In the data rows, the value 128 means zero.
Here is a table of points, one per row:
[169 167 149 166 145 183 175 174 182 143 154 175 162 173 182 174 159 185
 153 129 163 171 191 160 158 137 158 164 159 143 149 182 147 179 143 157
 158 173 164 162 165 171 146 154 141 164 147 174 162 139 167 165 166 159
 176 156 169 171 142 157 145 159 182 169]
[150 168 146 168 172 156 146 149 144 161 147 155 159 149 143 183 182 125
 164 140 152 153 162 149 146 162 151 168 173 161 158 138 141 140 149 144
 166 180 136 170 154 161 153 181 162 164 146 141 146 153 181 159 141 179
 153 142 157 151 160 156 127 144 163 172]
[181 152 175 157 172 132 140 159 149 152 173 170 157 146 182 164 167 169
 150 175 163 160 163 151 160 156 147 155 173 150 189 163 129 160 139 161
 140 158 165 152 148 124 156 143 163 167 158 154 155 178 166 156 179 175
 147 162 170 163 163 151 148 134 161 165]
[164 154 181 156 168 139 147 169 173 154 163 147 155 147 148 157 154 162
 149 162 153 181 148 162 175 161 148 150 177 156 107 150 150 174 141 150
 152 164 158 174 137 174 153 154 156 163 160 154 152 173 151 171 163 166
 155 135 165 127 140 160 176 150 140 175]
[156 140 159 147 164 143 170 164 150 146 177 150 158 189 129 143 169 170
 144 135 154 154 151 170 152 136 154 162 157 145 165 152 160 155 152 168
 175 136 151 150 167 154 155 148 161 138 182 142 183 176 185 156 151 151
 163 151 137 151 162 150 147 173 153 154]
[161 172 144 150 142 125 167 162 162 163 144 173 155 162 141 125 161 181
 186 163 145 170 150 154 137 156 162 151 164 147 156 164 154 152 173 158
 132 160 178 152 188 164 163 154 176 162 143 150 158 165 171 173 139 168
 173 166 155 153 176 167 165 154 143 155]
[163 165 163 167 155 139 150 167 141 160 150 154 156 175 148 178 125 158
 161 168 138 164 173 152 163 166 167 160 143 153 140 161 166 151 167 167
 152 165 169 148 141 140 155 163 139 175 185 176 163 154 161 163 147 146
 156 144 128 171 157 182 149 166 139 139]
[153 203 146 172 130 170 174 142 155 152 165 149 158 154 173 175 164 143
 159 188 164 160 156 135 148 155 167 151 172 154 149 151 156 121 156 196
 143  97 151 158 164 158 178 154 153 154 165 159 160 152 159 164 158 147
 150 143 158 161 145 138 160 159 151 165]
[139 161 154 173 170 164 148 172 151 153 164 164 190 160 149 157 157 173
 156 180 184 148 145 135 148 159 155 166 144 196 168 156 162 182 184 158
 165 156 159 169 167 161 135 185 155 165 156 153 151 163 166 128 162 168
 155 175 163 144 151 149 157 174 133 165]
[154 153 167 153 155 166 139 141 172 166 185 187 126 174 177 172 164 142
 175 147 187 152 168 175 170 141 160 159 139 165 157 157 147 178 166 148
 144 141 141 167 184 184 152 137 163 149 156 188 146 149 155 142 152 151
 160 141 167 165 155 187 136 148 162 179]
[148 128 137 149 151 180 169 158 159 164 148 161 154 171 176 156 153 160
 158 170 183 175 168 149 182 178 173 126 175 157 146 153 164 124 135 134
 165 143 158 158 163 140 170 174 163 143 165 152 161 138 171 144 146 134
 150 164 156 168 164 151 168 144 130 163]
[164 117 174 160 131 140 149 158 170 151 136 163 173 158 143 162 164 143
 164 151 145 158 167 146 144 146 156 152 143 162 170 168 169 141 177 158
 168 164 168 146 150 157 175 129 152 166 177 140 155 140 155 148 163 146
 164 129 168 159 163 149 164 174 152 159]
[178 171 157 169 172 144 152 164 165 145 140 156 150 155 178 154 151 140
 124 154 158 142 149 171 166 182 173 165 163 143 194 172 164 168 137 158
 163 169 162 166 170 151 161 147 186 173 149 165 152 174 155 138 155 146
 174 142 165 154 141 169 165 157 151 158]
[142 160 162 164 153 172 168 157 127 186 157 164 158 149 150 174 143 166
 143 165 143 152 149 176 159 160 151 180 143 168 147 158 152 158 126 150
 151 159 156 164 161 158 162 151 185 163 168 144 154 142 139 153 159 163
 154 178 175 126 178 166 140 168 162 166]
[171 183 168 134 124 165 144 159 168 155 163 173 140 167 134 161 145 169
 156 169 166 106 162 158 159 159 147 150 169 154 150 170 155 158 156 157
 200 169 162 149 161 167 121 144 161 157 145 170 164 149 161 166 161 152
 164 156 173 177 136 161 163 145 174 160]
[158 127 170 144 155 175 171 151 151 124 148 158 147 144 152 157 140 138
 154 157 152 173 150 153 141 152 150 164 161 159 144 146 170 152 159 163
 123 169 163 143 176 164 131 152 169 148 146 166 161 183 163 162 151 134
 138 185 161 174 153 147 149 170 154 133]
[163 156 173 182 171 150 155 156 144 142 168 147 167 143 172 135 161 146
 137 168 169 150 160 170 137 152 149 162 176 150 131 154 154 166 150 132
 182 150 159 158 161 173 164 167 147 169 154 148 132 152 165 188 176 163
 161 143 161 159 177 173 159 168 157 130]
[165 151 153 154 167 153 149 162 158 149 168 152 141 166 160 157 148 150
 158 134 137 156 161 149 145 153 158 154 158 164 145 169 162 154 174 176
 148 140 163 150 138 152 147 177 162 149 153 145 162 158 171 147 153 140
 172 163 165 143 190 166 193 137 195 146]
[147 174 178 167 155 155 159 177 160 153 129 165 157 159 152 153 165 161
 142 144 170 165 168 188 160 160 129 165 157 184 177 152 159 163 179 163
 170 147 143 148 132 133 156 169 160 158 142 165 148 170 130 186 160 151
 158 175 146 152 176 142 156 145 132 161]
[164 149 156 161 138 144 159 145 153 189 136 137 161 138 173 147 168 186
 161 136 161 141 174 153 157 163 163 162 145 153 153 140 182 171 166 165
 153 151 172 142 131 161 166 153 159 129 162 163 167 176 187 146 160 159
 158 148 151 152 158 155 153 163 165 150]
[152 168 147 149 163 162 151 160 170 160 146 158 152 175 165 147 146 142
 167 155 202 142 156 139 163 163 168 151 174 154 151 174 156 159 153 155
 140 171 158 139 143 150 176 152 141 156 174 131 173 170 124 181 140 151
 140 155 138 147 157 139 157 172 174 139]
[159 160 134 153 162 157 165 105 180 176 143 144 152 177 158 158 144 158
 158 176 122 181 153 159 169 178 159 150 172 163 159 147 154 168 164 145
 178 140 159 147 164 155 153 159 125 150 158 150 162 156 130 132 155 165
 152 156 161 161 169 144 142 179 172 159]
[153 156 139 172 142 178 156 151 172 165 182 160 174 140 164 165 174 150
 163 142 139 152 116 149 162 162 145 154 147 165 169 161 163 161 167 150
 163 162 139 153 164 119 153 157 165 153 154 164 144 138 160 182 166 168
 152 173 140 127 143 173 168 159 146 144]
[152 170 130 159 174 155 139 156 147 148 146 151 179 147 162 160 156 184
 155 157 156 160 149 167 167 148 149 172 137 161 177 132 161 119 158 140
 148 162 115 174 153 163 144 160 159 156 163 168 154 155 152 174 162 161
 148 155 171 164 159 162 181 163 168 162]
[139 172 165 136 171 140 179 160 153 182 149 152 167 161 168 156 179 127
 171 157 135 146 169 163 177 162 166 141 143 157 172 161 172 165 157 159
 145 151 159 168 162 163 147 154 135 164 161 147 161 126 159 146 145 154
 126 163 162 160 144 143 159 145 146 130]
[144 161 168 129 162 156 163 152 148 159 174 158 145 127 156 154 161 167
 172 178 147 174 170 157 146 138 177 142 131 161 160 154 170 154 166 165
 190 174 156 174 173 151 180 173 166 137 150 149 153 163 154 148 153 148
 149 166 129 157 154 161 162 171 193 175]
[162 160 146 143 170 187 174 156 135 160 162 153 161 150 132 130 156 132
 166 161 155 177 140 162 144 146 156 148 152 147 166 161 154 176 155 166
 137 166 168 147 115 159 168 152 160 157 148 162 163 162 166 157 151 161
 179 155 158 192 159 163 175 166 154 174]
[158 160 164 161 158 183 148 158 144 140 144 150 160 139 149 150 112 167
 166 122 155 156 143 155 141 133 165 144 161 139 157 149 146 160 160 156
 155 144 164 157 163 170 159 137 158 154 159 155 163 150 147 123 155 180
 147 178 140 159 148 142 172 130 149 141]
[161 135 139 169 175 148 147 159 156 163 167 140 149 148 147 164 185 144
 150 162 158 139 153 148 182 140 152 165 136 158 128 151 143 135 149 149
 167 168 175 163 163 168 170 169 161 168 135 174 165 163 115 148 172 176
 162 166 158 161 157 156 153 160 146 161]
[148 124 163 151 145 155 150 167 167 145 178 153 155 158 153 144 151 182
 151 163 153 141 158 173 146 206 159 167 168 137 174 172 152 154 159 165
 139 162 147 156 156 169 156 167 140 165 150 158 152 146 138 160 173 153
 173 149 156 159 125 162 131 124 159 164]
There is one direction along which these points spread out most. Take the direction at right angles to it along which they spread out most. Then take the direction at right angles to both along which they spread out most. Go by this last direction. Where along it does each point below lie, from 0 to 99? The average is 50, and the first point in the table lies past the average. One standard deviation of the points above along it is 16.
[148 124 163 151 145 155 150 167 167 145 178 153 155 158 153 144 151 182
 151 163 153 141 158 173 146 206 159 167 168 137 174 172 152 154 159 165
 139 162 147 156 156 169 156 167 140 165 150 158 152 146 138 160 173 153
 173 149 156 159 125 162 131 124 159 164] -> 51
[147 174 178 167 155 155 159 177 160 153 129 165 157 159 152 153 165 161
 142 144 170 165 168 188 160 160 129 165 157 184 177 152 159 163 179 163
 170 147 143 148 132 133 156 169 160 158 142 165 148 170 130 186 160 151
 158 175 146 152 176 142 156 145 132 161] -> 32
[164 149 156 161 138 144 159 145 153 189 136 137 161 138 173 147 168 186
 161 136 161 141 174 153 157 163 163 162 145 153 153 140 182 171 166 165
 153 151 172 142 131 161 166 153 159 129 162 163 167 176 187 146 160 159
 158 148 151 152 158 155 153 163 165 150] -> 39
[159 160 134 153 162 157 165 105 180 176 143 144 152 177 158 158 144 158
 158 176 122 181 153 159 169 178 159 150 172 163 159 147 154 168 164 145
 178 140 159 147 164 155 153 159 125 150 158 150 162 156 130 132 155 165
 152 156 161 161 169 144 142 179 172 159] -> 79
[178 171 157 169 172 144 152 164 165 145 140 156 150 155 178 154 151 140
 124 154 158 142 149 171 166 182 173 165 163 143 194 172 164 168 137 158
 163 169 162 166 170 151 161 147 186 173 149 165 152 174 155 138 155 146
 174 142 165 154 141 169 165 157 151 158] -> 46
[181 152 175 157 172 132 140 159 149 152 173 170 157 146 182 164 167 169
 150 175 163 160 163 151 160 156 147 155 173 150 189 163 129 160 139 161
 140 158 165 152 148 124 156 143 163 167 158 154 155 178 166 156 179 175
 147 162 170 163 163 151 148 134 161 165] -> 41
[158 160 164 161 158 183 148 158 144 140 144 150 160 139 149 150 112 167
 166 122 155 156 143 155 141 133 165 144 161 139 157 149 146 160 160 156
 155 144 164 157 163 170 159 137 158 154 159 155 163 150 147 123 155 180
 147 178 140 159 148 142 172 130 149 141] -> 35
[163 156 173 182 171 150 155 156 144 142 168 147 167 143 172 135 161 146
 137 168 169 150 160 170 137 152 149 162 176 150 131 154 154 166 150 132
 182 150 159 158 161 173 164 167 147 169 154 148 132 152 165 188 176 163
 161 143 161 159 177 173 159 168 157 130] -> 35
[165 151 153 154 167 153 149 162 158 149 168 152 141 166 160 157 148 150
 158 134 137 156 161 149 145 153 158 154 158 164 145 169 162 154 174 176
 148 140 163 150 138 152 147 177 162 149 153 145 162 158 171 147 153 140
 172 163 165 143 190 166 193 137 195 146] -> 33
[152 170 130 159 174 155 139 156 147 148 146 151 179 147 162 160 156 184
 155 157 156 160 149 167 167 148 149 172 137 161 177 132 161 119 158 140
 148 162 115 174 153 163 144 160 159 156 163 168 154 155 152 174 162 161
 148 155 171 164 159 162 181 163 168 162] -> 51
[171 183 168 134 124 165 144 159 168 155 163 173 140 167 134 161 145 169
 156 169 166 106 162 158 159 159 147 150 169 154 150 170 155 158 156 157
 200 169 162 149 161 167 121 144 161 157 145 170 164 149 161 166 161 152
 164 156 173 177 136 161 163 145 174 160] -> 57
